The rows of D fall into 4 groups and each row is roughly a mix of its group's hidden directions, except one row that fits no group.
D:
[[  9 -32 -28  44 -23  -1   6   7 -17 -42]
 [ 46  15   1   3  38  24 -19   9   6  40]
 [-14 -19   5   1 -34  -4 -16 -54  24  32]
 [-14  36  15  22 -16 -13 -18  -3 -30 -51]
 [ 37   1  -6 -35 -24  -3 -18  31  -3  44]
 [-21  28  10  30 -23 -16 -14  -4 -22 -52]
 [-44 -15   1 -42   0  -5 -19   1  32 -34]
 [ 14   7   4  22 -32  10 -41 -45  11 -28]
 [-22  23 -16 -24  36   0  32 -23 -30 -29]
 [-12   2  40   6  13 -43  29  27 -24 -23]
 [ -6  63 -33   6 -15  -1 -20   0  27   0]
 [-18  10  14  11 -34  -3  60  24 -15  14]
 [-14   5  24  -1  30 -12  13 -11  -5  66]
 [  6   8   2  51   6 -49 -17  -3  32   3]
 [-19 -28  -6  35  20  22 -38  34  -7 -23]
 [ -4  -2 -22 -53 -15  17  28   7 -41  15]
 [-16 -14  48   5  -4 -40  -4 -26  13  35]
 [ 21 -15  -8 -35 -42   8 -10  16  -6  48]
 [ -9  12  39  -3  29 -17  31  22  -9  45]
 [ 12 -29  -7 -27  17   8  23  17  25  54]
 [ 21  20  29 -37  -9  44 -16  -3 -16  29]
 [ -8  34  16 -45  46   4   0   3 -13  26]
 [-25  20  -9  -8  40   0  32 -20 -22 -42]
 [ -5  -5 -19  38 -19   4 -21 -39  -4 -48]
 [-26 -15  48   4   8 -37  -5 -26   8  33]
 [-21   1  39 -13  -9 -37  10 -32  10  40]
 [-21  -6  23   0  38 -31  -6 -29  -9  46]
 [-14   1 -17 -30  59   4  27  13 -19  17]
 [ -8 -17  50   6   2 -41  -2 -29  12  30]
 [ 22   6 -11  -9 -20  22   0  40  12 -56]
 [ 31  -9  -1  -6 -18  12  -5  68 -11  15]
 [-10  11 -20 -35  -2  -8  -3 -52 -20  38]
 [ 38   8 -13   7 -17  19  -3  34   0 -54]
 [-31  -4   1 -34  -5   8  40 -41   3 -32]
 [-53  40  12 -17  30 -20  16   3  -6  -1]
 [  0 -34  27  49   6 -32 -28   7  16   4]
 [ 17  19 -48   2   6  38  -4  26  -8 -37]
 [-25 -22  -4  32  35  20 -36  28  -8 -24]
 [-19  28 -12 -23  40  -8  25 -35 -20 -27]
 [-17 -21  49  -5   8 -37   8 -29   3  32]
 [ 26  24  15 -44 -15  -7  32 -37   2  17]
 [ 39  14   1   5  -8  17  11  50  -2 -42]
 [ -7  -3 -37 -23 -33  44 -14  -3  35  -8]
 [ 55   9  -9   9  35  20 -38   0   3  12]
 [-59  20  -3  -8  31 -22  32   8  -1   0]
 [ 15   8   4  25  27   5   4  60 -11 -32]
 [-41   1  28 -23 -11 -18  38  35   6 -18]
 [-23 -15 -25 -31  -2  17 -41 -26  36 -12]
 [  4  17 -16 -65   6   2  31  -1 -26  -4]
 [ 25 -21  15  10 -28  12  -6  61  18  -3]
 [ 39  14  20  38   9 -15  27  20 -39   6]
 [ 25  16 -48  11  -9  32  -7  30  -1 -34]
 [ 29  -4   2 -49 -15  45  20  -5 -23  -8]
 [  8   7  18  25  25  -1   9  38  19 -53]
 [-25  16   3 -39  47  -3  23   9   2  36]
 [ 55 -24 -22   1  11  31 -22 -14 -23  -9]
 [ 22 -26  -3 -30  16  11  18  20  19  54]
 [  4   4   9  32  26   7  11  50  -3 -45]
 [ 59  10   3  33  29  -3 -17   1 -26   3]
 [-21 -20  46  -2 -10 -37   4 -23   7  39]
 [ 38   3 -15 -41 -13  38  28  -1 -20 -16]
 [ 17   6  -6  34  -3   2  14 -28 -25  57]
 [ -2  30 -16 -47  -4  53   0  -2 -15 -10]
 [-11 -31 -35 -15  45   9  32  -1   8  26]
 [-21  -2  -2 -40 -13  17  -1  34  35 -40]
 [ 15  -5  -5  41 -36  -1 -19  -4 -20 -50]
 [ 39 -46  37 -15 -24  -1  19 -10 -10  10]
 [-11  -7  17  52  12 -31 -40   5  25   2]
 [ -6   5   7  20   2  -5  24 -23 -18  67]
 [ 16 -21  -2  28 -28   8 -32  31  -6  46]
 [-14  -7  53  -2   0 -31 -12 -31  14  33]
 [-25 -16 -11  35 -36  -8  -4 -34  38 -16]
 [-16  23 -14 -35  32  -1  35 -18 -26 -31]
 [-19   0   3  -8  20   5  -3 -27   9  69]
 [ 15  16 -11 -48  11   7  30  38 -26 -19]
 [  7 -19   3 -30  15   2  26  28  21  55]
 [ 10 -15 -15 -21  41   4  32  40 -30  17]
 [-25  10  -2  50  32 -11 -17 -42  -3  -3]
 [  6  21 -48   0  12  39  -4  26 -10 -36]
 [-21 -22  -8  -8 -37   7  -6 -47  -3  42]
 [-37 -13  -1 -40  -6  -2 -15  10  31 -45]
 [-53 -11  17  -1  -6 -33  23 -27 -11  29]
 [ -2  22  -6  21   4   0 -18 -12 -43 -56]
 [-45   6  13 -11  -1 -25  34  22  30  31]
 [ 17  -9  -1  41 -47  -1 -22  -8  -6 -41]
 [ 31 -14  14  12 -31  -6 -35  24  33  32]
 [ -8  14  -3 -54 -28  45   8  -3 -17  10]
 [ -1   8 -19 -63 -12   2  19 -22 -25  23]
 [ 24  23  13 -31 -24 -25  34 -35  10  24]
 [-35  46 -23   8 -29   2 -29  10  23  16]
 [-26 -16  45 -10  -7 -33   7 -26   4  40]
 [-26 -15  42   2   8 -43   6 -26   7  34]
 [-58  15 -10 -11  33 -11  19 -26  19   8]]
Each list below has two rows that fit no group; the rest each fit one group, if only roughly. Name those rows in the order they come.
- k330: [-63  32   2  -1  20 -19  12 -20   8 -13]
- k885: [-28  22  19 -32  24 -16  27  28   7  38]
- k579: [-18   3  22  25 -24 -31  47   8 -35  -1]
- k23: [ 41   6   9  45  11 -25   3  -5 -42 -13]
- k90: [ 44  30 -17  19  12  31 -38  -6 -20  -4]
- k826: [-38   0   1  26  29  19 -51  18   3 -14]
- k755: [ 29  -2  -5   2   3  -3 -23  19  -2 -68]
- k457: [ 39  31 -17 -36  12  24  24 -20 -11 -26]
- k553: [-13 -18   2  59  10  16   5  37  -3 -27]
- k515: [-18  12  28  21  25 -20   2 -33  28  43]
- k472: [ 38 -52 -22  -1  -4  19   9   5  21  31]
- k594: [-18  16  13  29 -51  -9 -20 -25  11 -33]
- k700: [-34  13  -9  36  39  -2  12 -26 -18 -33]
 | k90; k515
- k189: [ -6   7  -7  28  39  13  12  41 -38 -24]
- k411: [ 10  11  13  16 -20  -6  39  50 -14 -33]
- k643: [ 22 -27 -19  27 -27  17 -29 -42  15 -21]
- k182: [ -3 -21 -18  -6  30  10  -9 -18  37  54]
- k839: [-18 -21  -1 -41 -42  10  20 -39   7  13]
- k478: [ 28  19  37  12  33 -18  21  34 -24  16]
- k677: [  7 -12 -24 -39   8  43  27  17 -34 -12]
- k413: [-16  15 -25 -16  29  12  29   8 -56 -12]
- k804: [ -9   0  22  14   1 -17 -12 -52  49 -14]
- k103: [ 19  21 -18 -68  -5  -2  14  15 -15  10]
- k736: [ 11 -15   9  -5 -36   5 -22  46  46  -2]
- k773: [-57  36  19 -10   6 -20   6 -18  24   7]
 | k182; k736
- k128: [ -4  -5 -29 -34  -1  37 -36 -14  39  12]
- k514: [ 31  -9 -17 -14  40   9  19  27 -47  -1]
- k353: [-36  -3   8  20 -31 -22  44 -16 -25  21]
- k233: [-21  -4 -18 -38 -13   3  16 -58 -13  17]
- k202: [-16 -24 -38  -6 -23  32 -13   3  42 -26]
- k898: [ -2 -17  25  10 -24 -10 -16 -38  55  -5]
- k899: [ 33  21  -8 -62   4  -9   5  25 -14  10]
- k805: [ 39 -34  -6  -2 -20  18 -11 -15  39  34]
- k238: [  9 -27 -14 -20  27   2  39  37  -6  38]
- k212: [-40 -10 -22 -20 -27  -3 -10 -21   5  51]
 | k202; k212
- k419: [ 10   7   5 -60 -10   3  32  23  13 -28]
- k172: [ 28 -23  -1   6 -18  33 -35  22   3  45]
- k995: [ 21  13  44  -1  43 -19  15  35 -11  12]
- k698: [ 30   2   2 -34 -15   8  11  62  -9   3]
- k30: [ 32  17  51  24   6 -20  17  24 -26   8]
- k497: [-17   5  26  23 -12 -31  51  13 -32   9]
- k844: [ 11  11  32  17  37 -25  21  -2 -27  43]
- k673: [-45   1  -9   3  19  12  29 -46 -14 -27]
- k459: [-25 -23   8 -19 -37   6  14 -52  24   3]
- k450: [ -9   4   7  57  14 -12 -33 -33  24  -1]
- k84: [-40 -10 -16 -41 -24  26 -10  -4  36 -14]
- k957: [-49  -5  -9   2  22 -26  42  31   3   7]
 | k172; k30
- k902: [  9 -12  15  35 -58 -13  -9  21   2 -25]
- k303: [ 31  -8  -7  -9 -25   7 -21  44 -18  44]
- k824: [ 43  10 -33 -22  23   3 -47  13   5   3]
- k71: [-21   0  11  34  13 -16 -20 -54  33  -2]
- k634: [-24 -20 -18 -15 -25  -6 -25 -24  17 -52]
- k563: [-14 -29  23  36 -26   4  -9 -23  47 -11]
- k926: [ -5  36   7 -42 -21  -8  31 -33  -2  28]
- k620: [ 14  11  30  23  40 -25   5  -2 -30  39]
- k811: [-55  39  17  -7   8 -23   8 -11  28   4]
- k219: [ 15 -15 -39  44 -39 -10   9 -27   4 -10]
- k949: [ 25  17  36   7  49  -6   8  24 -11  33]
 | k824; k219
- k271: [-23  12   1 -31   9 -15  23 -59  12 -20]
- k801: [-29  -7  13  15   1  -3  17 -54  31 -31]
- k633: [ 17  18   9  40  34 -14 -15  27  24 -35]
- k631: [ 33  10   0 -65  -7  -6   2  28   5  14]
- k38: [-30   0  17 -28  33  -2  -3  -9  20  54]
- k12: [-32 -20  -9  49  -9  10 -15 -35 -18  25]
- k507: [-43   5 -10  18  27   5  21 -43 -23 -25]
- k509: [  8   6  21  49  27  -9  -9  19  28 -39]
- k308: [ 35   8 -17 -17 -21   9  12  42 -10 -45]
- k294: [ 16  12  40  21  27 -30  24  28 -30  14]
- k496: [-14  13  -1  -9  23 -14  29 -29  -9  60]
 | k308; k496
- k976: [  1 -23  28  30 -28  -3 -19 -12  54  -5]
- k720: [ 28  10  10 -53  -5   9  41 -24 -18   6]
- k895: [-14 -10 -17 -27  50   0  34  22  -7  31]
- k583: [ 22  -1 -16 -42 -18  12   8  42 -31  26]
- k696: [ 29  -3  -6  21   4   4 -18  62 -21  21]
- k744: [ 15   9  31  18  44 -24   6  -3 -24  43]
- k2: [-23  -1 -10  -4  25 -13  12 -58  37 -15]
- k935: [-35   2  11  -8 -39  -5  49  28  -1 -17]
- k666: [-30  10  13  -3  48  -7  43 -32   0  -9]
- k487: [ -3  -8   8 -34  12   6  16   8  36  58]
- k554: [-29  -5 -19 -19  36   8   7 -41  33  26]
- k641: [ 33   7  18 -51 -22  26  15 -26 -15   9]
- k638: [ 24  28 -15 -43 -11  45   8  -5  -9 -26]
 | k2; k666
- k963: [-19  28  20  18 -45 -11 -24 -31  11 -28]
- k982: [-36   7   4 -25 -37  11  39  34  15 -13]
- k69: [ 24  14  37  24  31 -29  22  15 -29  21]
- k401: [ 28   2 -20 -31 -20  55   7 -17 -25   3]
- k730: [ 51  -6  25 -15 -28  15 -25   7  17  32]
- k192: [  0 -15 -13  44 -37  -1 -16 -25   2 -43]
- k630: [-22 -10  20  30 -13  -4  -1 -52  40 -10]
- k994: [ 36 -40  -7  31 -47   4  -2  15  10  -6]
- k750: [-21 -15 -33 -23 -27  22 -29 -21  31 -27]
- k882: [-42   5  -8   1  16  -8   5 -28 -29  52]
- k952: [ 14  18 -21 -28  12  13   7  42 -50   7]
 | k401; k882
- k11: [-26  50  20   7   9  -7 -20 -25 -19 -37]
- k65: [-29  29  22 -33  27 -16  23  28  -3  31]
- k323: [ 30  -1  -2   2   3   2 -18  27   0 -67]
- k77: [-35  13  -2  38  39   0  19 -17 -25 -30]
- k216: [-11  12   2  33 -24  -3 -32 -41   3 -42]
- k585: [ 34 -10   9  17 -15   2 -24  60  11  16]
- k629: [  0  30   8  39  49 -20 -21 -17  14 -17]
- k875: [ 36   8   2  31 -30 -19 -34  39 -15   5]
- k960: [ -3 -16  -5  36 -47 -13 -22 -26 -16 -32]
- k876: [ 55   0  30 -11 -26  12 -25  23  -7  18]
- k856: [ 19  27 -17 -50  -9  44  16  -8 -11  -7]
- k237: [  1   1  21  39   7 -40  28 -11 -41  18]
 | k875; k960
- k430: [ 36   7  -5 -48 -16  21  40 -14 -18  -4]
- k616: [ 12 -15   2   1 -36   1 -39  25  47  21]
- k33: [ 28 -28 -29  20   3  20 -22 -42 -10 -30]
- k394: [ 36  19 -14 -61 -12 -10   3   8  -8  24]
- k635: [  6 -18  20  42  43 -28 -29  -3  14 -14]
- k5: [ 16  19  25  11 -43   4 -42 -30  17 -13]
- k452: [  1  11 -20 -36  16  13  32  24 -51  -2]
- k853: [ -1  38  25  13 -14  -3 -13  10 -15 -60]
- k991: [-12 -12 -39 -11 -18  27 -32 -42  24  14]
- k187: [  0  25   2  46 -18 -28 -37  -2  33  12]
 | k616; k853
- k942: [ -9  -6  21  26  23 -45   5 -30 -33  26]
- k550: [-24 -10 -31 -29 -30  28 -19  -9  35 -25]
- k346: [ 35 -15  14 -12 -42   0 -12  45  21  17]
- k375: [-14  -8  26  43  -6  -9 -17 -37  44  -4]
- k948: [ -9  12  -7  11 -16  11 -20  13 -47 -54]
- k408: [ 12 -20  -5 -30  13  18   0 -20  34  54]
- k355: [ 44   5 -22 -25  14  37  17   2 -17 -36]
- k529: [ -8   3  32  29 -28   6 -37 -30   0 -39]
- k933: [ 29 -14  30 -19 -20 -31  37 -30   4  22]
- k955: [ 36  12  24   6  17 -10   7  48 -11 -39]
 | k948; k529
- k363: [  1 -24 -21 -19  29  13  12 -27  35  45]
- k675: [  5 -19 -11 -23  33  -4  12  27  46  38]
- k956: [ 47   8 -32  15   6  38 -30 -13   7  18]
- k26: [ 39 -18  21  -9 -11 -38  38 -23  12  20]
- k808: [ 14 -51 -38  29 -17  14   1 -25   9 -13]
- k130: [-39  -3   5 -28  17   3 -14 -24  32  45]
- k984: [-13   7 -29  41  30   6 -37  23   5 -29]
- k181: [-13  -1  -4  30 -34   4 -25 -48  25 -26]
- k285: [ 61 -15  -4   2  -3  22 -22  12 -36 -13]
- k248: [ 24 -45 -38  19  -2  24 -11 -30  -3 -22]
- k164: [ 16   8 -17 -41  -5  13  15  46 -41   5]
- k567: [-16 -39  -4  -6  13   3  11   5  23  61]
 | k675; k567
- k9: [-15   5  10  -2  14   4  16 -14   2  74]
- k625: [ 35  -2 -27 -10  15  31 -50  -7  25 -10]
- k894: [ 15  -7 -32 -17  -3  30 -46 -10  26 -33]
- k335: [ 46   8   8   0  -6  -8 -22  58  14  13]
- k510: [  8   0  -3   1 -23  20 -35 -55  35   4]
- k336: [-16   0  28  25   3 -43  39  -5 -36  14]
- k523: [ 10  -7 -34 -19   6  28 -53 -24  21 -12]
- k903: [ 24   6  24   9 -50   9 -35 -25  27   7]
- k761: [ 15 -14 -36  34 -11  20  22 -36   2 -36]
- k317: [ 25  25 -26 -31 -10  52   3   7 -11 -25]
- k628: [ 34  16  13  14  -5  -2  18 -34 -42  37]
- k725: [ 32  -3 -21 -10   2  20 -36  12  18 -52]
 | k761; k628
- k692: [-51  24  10 -27  25 -14  18  -7  26  25]
- k874: [-30   1 -15 -21  47  -8  40  24  -6  22]
- k418: [-25 -17   1 -32 -37  41  -1 -26   3  28]
- k201: [ 16  11  10  41  29   1 -10  52   8 -26]
- k866: [-30  27  20 -37  30 -12  19  16   9  37]
- k56: [ 13  -9 -18 -41  18  29  42   7 -30 -19]
- k653: [ 55   7 -11  22  21   2 -39 -14 -15 -22]
- k851: [ 18  27  34   4 -43   4 -41 -24  11  -6]
- k369: [ 20 -25  17   6 -48  -3 -24   1  39  27]
- k412: [ 17 -16  -3 -39  35  37  20  -2 -27 -27]
- k439: [-10  10  -4  48  27 -21 -33 -39  10   9]
- k388: [-37  -4   8  13 -33 -26  50   0 -25   0]
- k645: [-39   2  -6 -35   0  19  -2  26  15 -50]
 | k418; k645
- k304: [-43   8  -4   3  20  -2  23 -56 -11 -19]
- k358: [ 17  -7   2 -52 -42  -7   0 -20  28  19]
- k466: [ 11 -38 -17  36 -49 -12  -4 -14 -16 -16]
- k877: [-11  20 -31 -20  25   9  12   8 -60   8]
- k76: [ 31  12  18  20 -49   3 -37 -21   9 -19]
- k131: [-17 -13  12  13 -17 -11  -9 -59  42   1]
- k870: [ 28 -10   4  35   4 -14  18  -1 -27  56]
- k209: [ 19 -12 -18   0  -4   2 -33  -7   5 -67]
- k996: [-36  20  19 -28  20 -20  30  29   9  32]
- k493: [  3 -13  -3  59  17 -32 -27  14  22  -7]
 | k466; k870
